128 stands for zero in the data rows.
A hidden rule labels the rows of this table. It goes by one to three of the table's principal directions, not those with the most spread.
[ 74 144 107 118 112 127 154 133 189 122 123 106 101 131 149 143 110  75 137 138 180 118 121 116 103 127 172 122 123
  80 162 114 150 109 103 144 126 142 140 108 149 144 134 149 134 134 135 147] h
[142 166 149 117 110  98 117 151 120 117 104 144 142 145 124 141 170  78 142  83 124 117 118 141 132 122 126 102 191
 127 111  88 154 109 156 123 197 145 123 172 132 139 151 112 119 136 157 125] h
[125 130 142 124 154 113 146  82 118 212 159 126 122 179 114  96 102 142 143 118 115 174 189 158 217  67 115 151 118
 183  95 193  92  86 121 176  58 180 158 109 116 163  20  91 141 127 145 126] g
[126 112 138 155 156 109 124  99 138 137 139 130 126 139 106 115 138 160 147 141 107 152 142 150 158 113 103 144 146
 153  88 164  89 123 142 147 114 140 132 119 120 148  99  96 114  98 139 122] f
[ 75 161 133 164 121 113 142 102 193 139  97 163  64 170 135 114 118 159 125 163 178 155 147 187 153 117 210 135  97
 101 136 113 108  83  96 196 104 170 164 169 140 162  77 151 129 163  43 121] f
[175 114 121 136 125 135 157 147 122 145 124 137 142 114 112  94 145 144 150 128  65 132  98 104 164 143 105 109 138
 172 129 187  72 166 155  96 118 132 104 131 122 133 118 127  96 143 126  95] g
[ 87 147  99 157 117 123 118 110 139 112  79 144 120 149 110 119 158 149 144 124 138 135 138 169 124 149 179 117 133
 140 126 129 113  81 114 166 134 167 149 169 147 140 123 127 111 125 118 103] f
[ 69  67 145 186 141 154 150  84 183 173 176  82  85 137 165 146  51 127  93 228 132 129 143 127 155  56 128 187  57
  81 154 153 106 133  91 129  55 100 171  42  92 166  49 144 143 179  79 180] f
[104 128  96 139 165 143 108 114 127 134 110 113 137 172 124 130 107 165 141 126 130 147 150 118  90 128 179 129  96
 147 142 133 155  98 114 131 127 157 142 115 160 144 122 143 103 116  95 101] h
[102 105 135 163 176 146 165 105 135 154 137 111 102 147  93 125 111 183 123 125 156 162 157 123 140 120 126 141  86
 124 109 132 148 100  95 145  90 111 150 108 122 161 100 113 133 101 124 137] i
[109 154 104 141 144 146 188 119 150 119 121 149  79  99  82  95 156 167 157 110 176 139 105 141 138 192 138 117 112
 114 120 157  75 118  94 156  95 129 110 169 153 128 132 130 126 100 128 105] e
[218  92 201 105 127  99 149 183  76 142 177 185 149  57 140 166 143 130  98 111 101 106  96  44 177 132  50 111 204
 117  80  33 180 200 144  45 170  15 105 136  71  87 175 126 118 106 203 158] h
[103 162 122 121 124 121 127 103 137 124  92 121 113 174 120 116 139  88 148  97 151 149 125 159 131 118 149 129 104
 126 110 140 158  94 142 157 138 159 139 151 157 170 137 125 130 148 111 113] i
[187 145 144 121 103 117 114 135 116 150 158 139 165 118 137 119 100 116  86 134  69 123 166 169 159 102 131 110 189
 185 142 122  85 102 145 127 146 163 132 149 113 107  95  95 156 146 157 160] h
[ 40 134 136 112 159 125 134  92 176 138 130 100  72 174 147 169  91 126 156 135 234 134 146 142  93  99 157 171  69
  38 116  88 188  81  77 170  96 116 152 107 143 186 136 169 155 131  85 148] d
[124 179 127  74 110 134 138 160 116  86 131 144 118  86 120 158 166  85 188  79 198  86  96 153  93 182 124 114 139
  68 116  63 153 108 123 123 157  91  83 178 146 109 208 152 149 104 163 125] h
[118  88 127 136 153 137 134 103 133 149 165  98 133 111 129 130 107 156 139 156 113 129 135 118 139 110  79 159 120
 129 108 180  87 149 117 131  77 104 112  87 121 133 116 120 136 118 144 146] g
[141  91 106 122 144 152 146 125  85 180 156  93 155 124 118 114 115 142 109 103  82 120 139  51 145 120  84 127 145
 169 148 203 107 152 105  97  99 148 153  65 115 116  66 106 117 117 189 120] i
[133 129 128 115 139 139 171 147 117 148 138 114 139 108  94 118 136 139 157 107 136 140 148 143 158 141 100 122 128
 146 110 138 123  95 109 146  85  96 108 141 115 143 157 110 153  92 165 144] d
[134 128 126  92  44 163 107 240 111  83  98 118 186  76 159 151 178 120 123  96 139  54 108  97  57 161 128  67 136
 104 187  79 160 167 101 138 147  65  92 147 124  51 208 155 150 154 159 155] f
[130 115 133 122 141 131 126 103  95 152 153 125 129 130 125 134 108 118 131 128 122 139 156 142 168 111 112 155 121
 145 106 133 148 105 130 123 103 118 153 107 105 138 103 110 137 113 153 136] d
[143 161 151  78 140 104 135 141 127 120 141 143 129 122 118 120 153 123 158  79 163 129 121 139 134 137  90 120 171
 122  78 117 128 130 129 160 131 110  93 170 145 138 181 116 152  95 154 135] i
[109 167 108 139 170 116 134 136 166  89  65 167  81 179 110 132 149 168 160 104 182 144  87 100  56 179 214 101 109
  91 133  73 175 113 121 113 196 158 121 182 185 164 182 183  71 122  43  63] h
[163 108 137 115 156  99 124 120 118 124 122 146 122 140 138 142 106  91 136 132 106 163 115  84 146 126 130 139 137
 144 105 113 208 153 188  65 169 120 138  95 124 144 150 131  84 114 136 107] h
[ 69 117 133 102 137 160 151 136 114 124 153 116 110  93 134 170 119 106 146 109 209  97 133 117 116 140 120 137 110
  69 124  67 188 110  82 130 102  60 141 105 120 119 149 143 154  92 189 160] e
[121 123 133 128 142 107 179 143 162 123 119 127 106 125 110 136 138  91 163 121 153 153 109  94 147 144 126 123 119
 108 100 116 193 120 134 120 130  94 127 107 125 169 179 127 111  90 154 131] f
[ 71 151 114 114 132 139 154 136 150 106 112 134  90 130 114 132 151 140 168 100 225 128 133 142 104 159 155 123  89
  81 116 101 161  99  86 185  98 108 119 153 154 131 163 143 143 101 130 131] h
[ 92 128 129 145 125 121  92 115 145 122 139  91 136 144 157 160 102  97 102 168 140 116 156 148  93  92 136 152 106
  93 152 109 149 114 127 145 134 147 129  89 125 123 113 131 157 134 104 160] h
[ 68 114  90 104 125 168 136 113 124 121 144  82 142  98 117 127 134 108 181 117 162 117 134 145 121 141 107 148  99
 124 118 169 123 102  94 161  59  84 131  97 138 127 153 115 144  87 195 144] i
[170 175 127  75 139 113 160 169 123 103  94 203  77 142 117 108 170 151 177  65 180 128  67  93 120 188 157  98 151
  99 112  85 138 164 145  96 175 131  94 222 158 140 182 179  83 141  67  57] f
[142 161 122  95 110 129 100 153 124 100 129 155 120 135 161 157 102 104 115 131 156  90 124 131  73 143 192 114 129
  96 173  45 161 109 123 100 181 151 134 150 135 111 151 174 133 147  87 123] g
[125 147 138 126 113 100  85 119 141  92  86 158 130 145 149 120 152 117 130 137 117 137 101 164 126 122 144 129 162
 130 109 105 119 148 170 133 169 134 122 183 144 138 160 138 106 153  82 107] i
[156 155 103 148 107 131 116 113 138 111 118 167 120 116 126  95 131 150 112 151  88 117 112 174 130 153 168 114 171
 164 155 151  21 126 141 121 152 187 120 191 146 104 101 129 109 165  93 103] e
[121 149  94  62  92 141  59 125  79  94 108 123 161 132 160 128 142  98 148  95 145 107 123 144  83 139 133 137 109
 131 138 134 146 147 149 138 129 138 113 143 156  82 157 147 136 143 126 103] g
[138 128 168 128 133 108 131 135 150 129 154 102 138 106 124 146 116 113 117 145 136 142 152 149 128 114  84 137 108
 111 112 124 154 124 135 157 114 102 103  88 112 122 146 105 179  94 149 174] g
[144  84 154  99 163 131 148 132  88 153 179 104 146  99 112 152 110 134 141 109 124 119 155 109 154 114  47 146 161
 138  90 129 147 124 122 107 101  76 123  87  89 138 145 100 155  76 211 163] d
[ 90 100 137 156 168 138 184  85 174 131 152 121  70 107  88 128 126 171 166 140 179 155 119 135 149 145 108 154  90
  86  89 151 105 126 110 139  79  96 138  96 121 160  98 118 122  87 150 128] g
[118  97 132 170 138 127 123  99 153 124 135 123 121 124 138 127  90 137  88 188 103 138 141 139 128 111 139 136 109
 142 141 140 108 134 137 127 119 143 140  91 121 127  99 124 132 130 116 147] e
[129 173 126 130 114 103 167 154 174 104 118 157  98 109  98 118 159 153 129 120 180 130 122 143 115 178 159 101 139
  95 131  87 110  97  90 169 134 137 116 179 132 128 163 132 150  88 111 131] d
[151 115 112 105 121 140 154 141 110 170 161 104 166 112 124 108 122 135 133 111  99 128 141  96 160 115  92 121 144
 160 125 169  94 142 114 128  80 118 112 112 122 120 111 112 140 120 173 139] h
[166 111 124 153 109 130 121 129 137 120 134 126 146 119 139 113 113 106  94 166  60 126 112 126 137 113 132 120 147
 161 156 145  87 156 169  84 154 147 131 115 114 119 106 117 108 158 117 129] e
[153  82 169 173 150 125  87  61  82 160 138 110 139 152 128 132 109 139  92 148  68 172 149 138 176  73  67 182  77
 162  74 182 166 149 169 116 115 107 156  75 103 137  78  88 127 160 124 139] d
[138 160 159 120 112 107 163 174 152 118 119 156 120  95 124 115 185 109 142 101 152 124  76 102 151 153  95 102 161
 101  92 112 135 164 113 153 136  66  87 179 142 126 202 129 130 122 139 140] e
[227 104 197 208 182  85 113  76 106 149 153 161 109 143  89 124 119 178  81 173  27 172 131 158 185 101  72 160 146
 166  87 150  77 152 212  60 189 170 131 117  76 146  44  83 104 138  78 105] f
[118 133 136 160 108 115 131 149 168  89 122 148 130 108 121 125 138 143 107 172 142 124 142 175 112 137 159 104 125
 125 140  76 100 107 120 166 129 123 111 155 118 110 152 123 150  99 114 157] e
[171 140 191 136 147  96  44 121  85 129 167 103 185 136 129 178  80 118  64 155  84 129 233 233 106  69  98 147 166
 167 134  66 154  49 160 142 178 164 128 110  83  98 112  70 210  92 149 200] f
[ 99 145 128 127 174 127 161 108 148 151 151 114  88 138 105 125 126 174 153 114 188 139 137 119 121 143 106 152  93
  86 100 161 119 113  74 177  80 127 112 121 148 154 129 135 154  97 105 129] f
[127 206  74  22  24 162 113 211  86 127 117 132 173 126 156 101 172  71 142  33 173  56 141 134  92 144 175  65 170
 140 215 112  89 103  81 173 122 184 121 202 152  49 116 140 161 168 171 121] h
[134 110 100  87  94 145 143 155 136  98 120 133 122  98 145 121 135  98 156 118 141 113  89  86 119 160 136 119 125
 119 144 140 146 170 138 101 120  94 130 114 131 112 168 147 102 135 151 115] d
[ 45 106  97 194 186 153 209  91 216 146 134  94  79 127  71 110 107 202 161 174 172 164 141 143 127 151 164 135  73
 110 132 168  68  68  54 173  46 129 145  96 138 187 100 127 124  65 118 132] e
[124  86 147 179 189 109 125  82 126 173 134 118 127 181 131 140  85 144 119 170  85 179 152 106 172  73 126 162  95
 150  87 136 180 125 156 103 120 127 152  74 116 188  90 125  97 127  94 122] h
[127 177 112  99  97 123 136 142 157 103 126 141 131 123 122  96 147 128 142 116 160 121 129 187 119 139 148 108 149
 128 126 114  62 102 113 185 111 142  93 206 151 127 167 128 163 128 108 140] i
[216 131 106  60  79 137 135 212  74 125 138 161 181  90 140 107 155 108 120  76  80  89  94  44 130 161 125  74 206
 174 168 102 119 178 136  57 164 111 121 160 109  72 160 133  95 128 177 105] d
[156 101 160 208 176  94  84  59 144 140 126 130 123 183 130 115  66 160  53 211  39 180 171 186 155  68 139 159 132
 188 119 154  94 116 189 118 160 204 160 102 109 170  56  97 124 148  48 132] i
[174  86 162 145 153 153 146 107  51 168 147 154 107 116 109 120 149 144 115 101  82 121  73  62 185 124  55 149 124
 136 104 157 113 193 142  34 139  87 152 119  89 125  71 123  79 168 142  88] i
[174  99 160 159 152 140 138  95 100 174 147 131 131 123 124 114 108 170  93 135  79 160 122 104 173 104  80 143  92
 156  95 174 117 177 146 104 104 101 112 113 128 119  87 119 125 171 120 129] h
[161 111 185 141 158  93 110 133 151 126 134 120 118 150 150 137  88 112  70 180 106 155 126 114 114  85  99 146 104
 118 137 110 162 167 165 106 156 124 113  93 106 141 145 135 146 140  54 153] i
Here are more rows. What is the label of each one?
[ 70 154 133 125 134 117 157 152 186 105 101 110 114 137 116 149 146 106 192 122 201 141 134 163 108 141 151 120  91
  82  95  92 196  72 104 194 109  82  99 142 154 177 223 141 151  92 127 154]: g
[126 144 117 134  99 131  94 131  91 118 115 141 140 123 133 152 141 127  91 121 118  88 131 135 100 141 156 119 160
 114 171  74 119 106 113  97 178 163 163 150 108  98  96 138 128 140 127 114]: d
[ 92 230 107  98 110 103  37  80 135 116  81 136 160 191 158 114 138 114 158  97 153 157 170 253 103 102 190 132 132
 154  92 135 121  66 150 240 139 203  90 224 226 121 146 128 159 169  80 117]: h
[ 73 155 105 117 126 133 157 134 186 112 135 132  99 102 138 122 124 128 141 155 198 122 110 134 102 153 163 125 109
  78 149 103  96 122  77 166  89 111 103 150 156 118 158 161 145 105 105 140]: e
[206 186 187 115  69  94  57 111  84 158 155 136 182 138 174 134 123  20  97 124  56 142 158 223 201  43  88 149 161
 169  95 126 136 124 220 138 170 145  95 166 124  89  92  77 171 220 139 173]: h
[124 172  88  54 120 120  99 153 111  92 118 150 145 118 154 151 127  75 171  98 164 106 114 118  82 168 180 115 164
 118 143  64 182 106 132 102 168 129 116 159 162 107 205 164 111  94 147 103]: h
[191  89 152 147 153 111  97  92  92 154 161 134 156 122 158 154  68 104  96 175  32 141 138 120 170  88 103 153 159
 172 108 131 143 159 206  44 167 133 127  82 109 127  93 120 106 155 142 132]: h
[138 111 107 118 136 153 161 165 133 106 112 120 130 106 112 113 145 145 147 106 125 116  92  81  99 170 117  97 134
 132 144 152 119 168 132 101 133 110 101 126 144 125 170 140 105 117 141 108]: i
[124 104 121 117  58 158 110 156  81 141 134 128 167  95 157 119 153  95  95 126  95  81 114 104 152 107 108 116 148
 147 169 129  93 161 107 112 107  98 155 129  90  71  92 122 126 170 174 142]: i
[159 110 133 147 163  97 174 127 138 143 124 153 117 133 101  87 159 154 139 125 100 174  88  67 187 137  89 128 150
 151  71 160 115 181 149 109 117 100 112 141 124 167 149 115  82  98 113  97]: i
[112 141 141 152 146 117 117  94 144 117 109 136 105 150 117 132 135 127 142 129 138 148 121 160 124 125 139 139 112
 120 104 133 137 109 143 139 149 142 132 139 147 148 126 123 116 137 111 117]: h
[188  84 169 155 116 104  76 103 102 150 141 146 162 150 158 134  90 117  64 163  34 152 159 133 175  58 125 135 161
 194 122 118 141 153 199  82 169 149 171  93  89 113  52  93 104 169 142 142]: h
[116  98 122 144 134 173 130 122 108 131 166 100 136  81 137 135 107 142 107 162 121 101 119 116 119 135  90 150  84
 111 142 149 106 158 100 117  82  76 113  89 118  99 128 137 153 129 131 153]: e
[112 173  96  94  85 144 102 151 112  72  98 114 156 103 129 134 180  85 154  84 161  96  99 153  70 167 129 108 134
  99 139 105 135 129 137 141 158 118  84 177 165  90 199 135 144 129 148 122]: e
[112 167  95 135  90 102 133  99 189 148 112 117 141 163 126  60 133 124 123 147 106 171 153 188 169  97 161 122 137
 178 128 203  32  97 123 219  72 201 130 165 154 153  90  99 147 145  96 132]: i
[  2  96 119 188 191 137 113  51 170 130 117  53  97 179 118 188  72 121 156 188 185 156 192 193  88  88 161 189  32
  79 121 122 201  28 104 169  92 140 167  41 131 198 109 131 152  90 112 158]: g
[125 103 146 185 158 130 166 134 181 120 134 129  95 114  92 110 126 200 101 168 123 140 125 127 123 146 126 120 130
 125 139 142  73 130  96 142 116 123 141 119 107 147 116 115 126  97  96 139]: d
[111 112  71 136 119 144 140 126 115 111 107 123 129 128 108  93 159 145 123 123 114 110  98  89 110 160 133 114 135
 141 164 167  62 155 119 107 121 171 140 128 126 122 104 133  97 113 121  81]: i
[164  98 102 133 101 155 145 184 104 111 116 141 161  79 120  97 159 175 116 133  76 100  99  90 131 172 112  93 161
 165 156 147  69 182 123 100 116  97 107 152 108  96 157 135 108 124 129 111]: d
[ 53 121 136 154 147 119  79 113 144 107 119 120 104 153 156 189  88 138 106 185 185 106 173 159  63 116 183 159  81
  74 154  55 198  63  75 160 135 132 167  94 117 135 144 163 156 107  80 159]: d
[ 78 111 107 104  92 166 129 119 128 118 161  89 130  90 146 150 107  84 132 141 175  96 145 149 114 122 123 151  91
  93 151 121 138 105  90 149  74  87 146  89 113 102 129 126 170 123 183 177]: i
[113 150 113 118  78 125  93 124 159 107 138 117 144 123 170 123 102  84  94 169 130 116 151 183 114  99 165 130 134
 126 168 112  95 119 138 163 121 158 128 135 134  99 112 126 163 155 109 163]: e
[ 98 147 125 100 111 147 142 147 129 130 117  96 147 126 118 113 146  98 147  90 156 133 142 155 133 123 114 114 119
 134 128 142 139 107 117 176  95 112 120 137 139 132 146 109 161 116 164 146]: i
[214 152 120  91  73 120  83 159  80 109 138 164 156 123 160 120 122 103  72 119  72  75 121 128 106 129 144 100 197
 157 189  98  71 157 170  70 203 202 126 169 109  73  96 137 131 181 106 111]: d
[102 142 154 172 154  97 196 148 197 144 117 156  44 146  99 136 134 144 132 154 178 138 113 103 141 151 169 125 114
  71 147  97 144  87  71 135 137 142 168 125  99 183 116 150 112 105  72 121]: d
